Each path below is one point turned by a fixed rotation once a step. After each direction that follows a path, write how fast that rotation turns it, in degrees each step (0 if it stays still).
Each turn is a multiple of 5 degrees from 10 to 175, or 0.
Each row of a path follows its step; steps can be skipped.

step 1: [ 15 -29  -6  -7   2  15  19   5   2   3   6 -27  25   6 -17 -23  10  -5
   5   6  16   1  -2   2   1 -12  29 -21   9 -16 -12 -26  11  15   6  23
  22   2  -9  -6  -9  -2  -5 -18   7 -20 -13 -29]
step 2: [  3 -13 -10  15 -29 -31  -1   3 -10 -10  12   7  14  13   3  24   0  26
  -5  27  -4  19  18  18  -1  -2  23  -9   5  -6 -10  12   2   7  13 -13
  16 -18  28  33  10  -9  -4  -1   2   6 -16  18]
step 5: [ 12  -9 -13   7   9 -11  -3   6 -18 -16   6  -2   0  19  -1  -2  12   0
   6 -18  -5  35  18   8 -19   9   3  -6  -3 -10  16  14   1  27  27  -9
  24 -34  -3 -16   8  -4 -18   1  13  32  23   0]
step 6: [  0   7  27  -7   8   7  22  27   8  27  11  -4 -20   8   3  -4  -8 -13
  -4  -4 -12   9  28  28  10  -7   4 -24 -22  -5 -23  18  16 -15   2  12
 -20  -4  30  -8  13   1  -3   6  -2  -8  14  19]
step 11: [  8   4 -22  23   1  -1 -12  -5  21  -8   8 -44   8  12 -15 -21   1  14
   6 -28   5   0  28   3 -16  18 -23 -18  -4  -1  15   3  -9   6  19 -12
  -5  -7  -2  25  -7 -11  -5   0 -13  13  18  -7]
step 12: [ 14 -23   6  10  23  16 -12  -1  23  -8   3  11  -7  28   9 -14  14 -28
   0   7 -10  12   4  24  23  -2  24 -20 -21  -2 -28  10  -2 -16 -16 -16
  -1  13   7  13  -4   9  21  -2  -5  12  16   2]
step 13: [ -6  16  -3  19 -10  -9   0  -1  -5  -4  21 -12  27  15 -20  28  -6  14
   0  -6  13  -7 -15 -28   9   1  10 -19  -8 -17 -24   9  14 -31  15   0
  -7   5 -15 -18  -7  21  -2 -19  21   9  19  -5]
step 14: [ 19   7   3  32  -5  -8  -8 -10  10  18 -14 -24  23   1  -7  -8  28  -2
  17   0   8   8  -7  37  -6 -11   1 -34  21  18   6 -11  -2 -10  13  17
  -5   1  -7  12   1   1 -12  33   9  -1 -10  -2]
step 16: [  8   4 -25  11   7 -26 -16  48 -18   0  16  14  15  12  -3   5  14 -19
   5   3   4  12  -2 -22  -8  -3 -14 -10 -10  -9 -14   1  16  -1  -6   4
 -16  -5 -16   3 -15  23  15  15  16 -30  -2   2]
[  2   2   4  -1 -10  -3   5  -5  -9   6   3  -3   3  -6   0   2   4  -1
   5   0  -2   1  -4  -3   3  -4   4  -6   3   5  -7  -5  -2  -1  -7  -2
   3  -3   2   3  -2  -3  -4  -1   2  -5  -8  -2]
55
[ -7   0   3  -1  -4  -3  -6   1   1   3  -6   1   1  -4   8   3   5  -1
   1  -6  -1   0   5  10  -2   5   1  -3   3 -10  -4  -5   2   2  -3   2
   4  10  -1   3   0  -2   5  -3  -1   0   0  -3]
140
[ -6  -2   0   1  -4   0   1  -4   5   4   3  -2  -3   1  -7  -2   3  -3
   2  -8   3   2  -6  -5  -5   0  -2   7   4  -3  -4   0  -1   2   6   0
   6  -6  -5  -3   0  -3  -1 -10  -4   0   6  -6]
175
[-3 -1 -6 13  7 -6 -2 -3 -1  4 -7 -2  8  4  0 -1 -3 -3  0  6  3  0 -8  0
  5  7 -5 -1  3  6 -5  2  0 -2 -4  0 -2  3 -2  2  0  0  4 -3 -1 -3  1 -5]
20
[ -2  -8   4  -3   6   3  -4  -2   3   1  -3  -8  -2  -6   4 -10  -3  -5
   3   2  -2  -2  -3  -4   4  -7   3  -4   7  -2   3   2   3  -6   1   2
   4   0   7  -2   0  -1   5  -3  -2  -2   0   7]
130
[ 5 -4  1 -6  0  2 -3  1  6  5  2  0 10 -3 -2  1  8  8  2  4 -2 -7 -3  0
 -6  3 -5 -1  0  3 -1  5  6  4  0 -1 -1  0  2 -8 -7 -6  4  0  2  4 -3 -2]
115
[  2   5   5  -2  -4   4   0  -1   4   7 -10  -1  -1   3   2   0  -5   4
  -2  -2  -2  -1  -2   1  -4   0  -5  -3   2   0   2   2  -9  -4  11  -9
  -2   0   2   3  -1   1   2   4  -6  -8  -4  -1]
95

step 0: [ -5   3  17   0 -20   6   1  19   3 -17 -17  18  -4 -18  12  26   3   0
  -9   1  -5  13  -2   1  20   9  11  14  -1  14 -47 -24  18  14  -5 -10
  -8  -4  -2   6   4 -13   4   0 -14  -7  34 -17]
step 3: [ 14  -3  -7 -20 -16 -25   0   5  14   0   3 -26 -22  15   5  14  -2  -9
   0   2 -27   3   1 -24 -10 -19   1 -11  18 -13 -15   7  -7  14  10   1
 -22  -7 -22  28 -34  -3 -11   9 -11   2 -15 -15]
step 4: [ 32 -26   9  -7   5  31 -29  20  11  -9   4  13  -3   9  -9 -21   1  -1
  12  -2  11 -16  -7  -2  21   0  -7  -7  17  27 -27  12  -7  -1  26  10
  -1   1 -18  -5   7  20 -20   2  -6  -6  11  -6]
step 7: [  7 -38  16   0 -34 -19  -3 -33  12  -4   6   8  11 -10 -12  24  -7   4
  -7 -19   3 -10  -5   6   7  15 -10   0 -19  -7 -18 -14  -1  13 -12  16
   0  -6 -15   4   2 -21 -21   0  -2 -27 -10  -7]
step 10: [  4   2 -18 -16 -21   8 -23   3   4 -14   8  -6   8   2 -19   4   2 -17
   2  16 -18  25   8  16 -16 -11 -12  -2 -13  -6 -29   0 -17 -22  12   3
  -1 -11  -6 -10   2  26   2  -5  13   4 -34 -30]
step 11: [  7 -33 -10 -27 -13  -7   8  22  -1   6  20   4  -6  -3  21  -3 -20   4
  -2  -4   6   6   8   6   3   3   6   5  -2   3 -13   0  -9  14  36  12
 -13 -14  10  43 -27   3 -10  -4 -21   9  10  -3]
step 12: [ 32  -7  -6  -1  -2  10 -12 -23  13   3  -5  11  20 -14  -3  -4  -1  -9
  15  21   9 -19   4  -8 -14 -12  -5   6  18  18 -39   8 -17 -11   5   9
  -1 -14  17 -27 -18   7   5  -5  10 -11  34   5]
step 13: [  4  -4  -7   6   0   6  -3   5 -19   6  -6 -11  23   7   5  -4 -33 -32
 -15  -2 -25 -11   4   6   1   6   0  20 -24  26  -5 -38   1   2   2  21
  20  12   3  15 -17 -11   6  -8  -2  -9 -11  26]
step 15: [ -5 -24   4  12 -20   4 -26  -8  -1   8 -14   0   1   9  10  -7 -28   8
   0 -19  19  20   5  -3  17  -4 -31  -9  10 -23 -23 -22  10 -13  -5   1
  -5 -10 -27  10 -12  -7 -12 -12   4 -24  -5  25]
[  7  -5   6   3   1   4  -3  -5   8   0  -1   0   3   2  -6  -3   6   1
   7  -2   8  -1  -1   1   5  -1  -7  -4   2  -3   3   2 -10   1  -3   2
  -1   0   4  -1   1   2   5  -4   1  -7  -3   4]
135
[  0   4  -9  -4   4   4  -5   1   8   3   1   7  -2   0   2  -8   0   1
   3   3   0  -2  -1   2  -2  -7   1   1  -1  -8   3   1   1   2   4   5
   0   6   0   4  -2   7  -5  -4  -5  -3   0 -10]
55
[ -2   4  -4   1 -14   1   3   1  -1   0   6  -5   2   4  -1  -6  -1   3
   5  -2   5   2   1  -7  -3   4   1  -2  -4  -1   1  -1  -4   7   0  -3
   5  -3  -7  -6  -3   3   1   0  -7  -3   5  -1]
90
[-5 -3  0 -3  8 -1  2 -3  0  4  3  1  0 13 -3 -1 -5 -4  2 -8  2 -1 -1  3
  5 -1  1  2  0 -7 -3 -7  5  5  0  6 -1 -8  1  0 -2 -4  5  4 -5  3  0 -1]
175
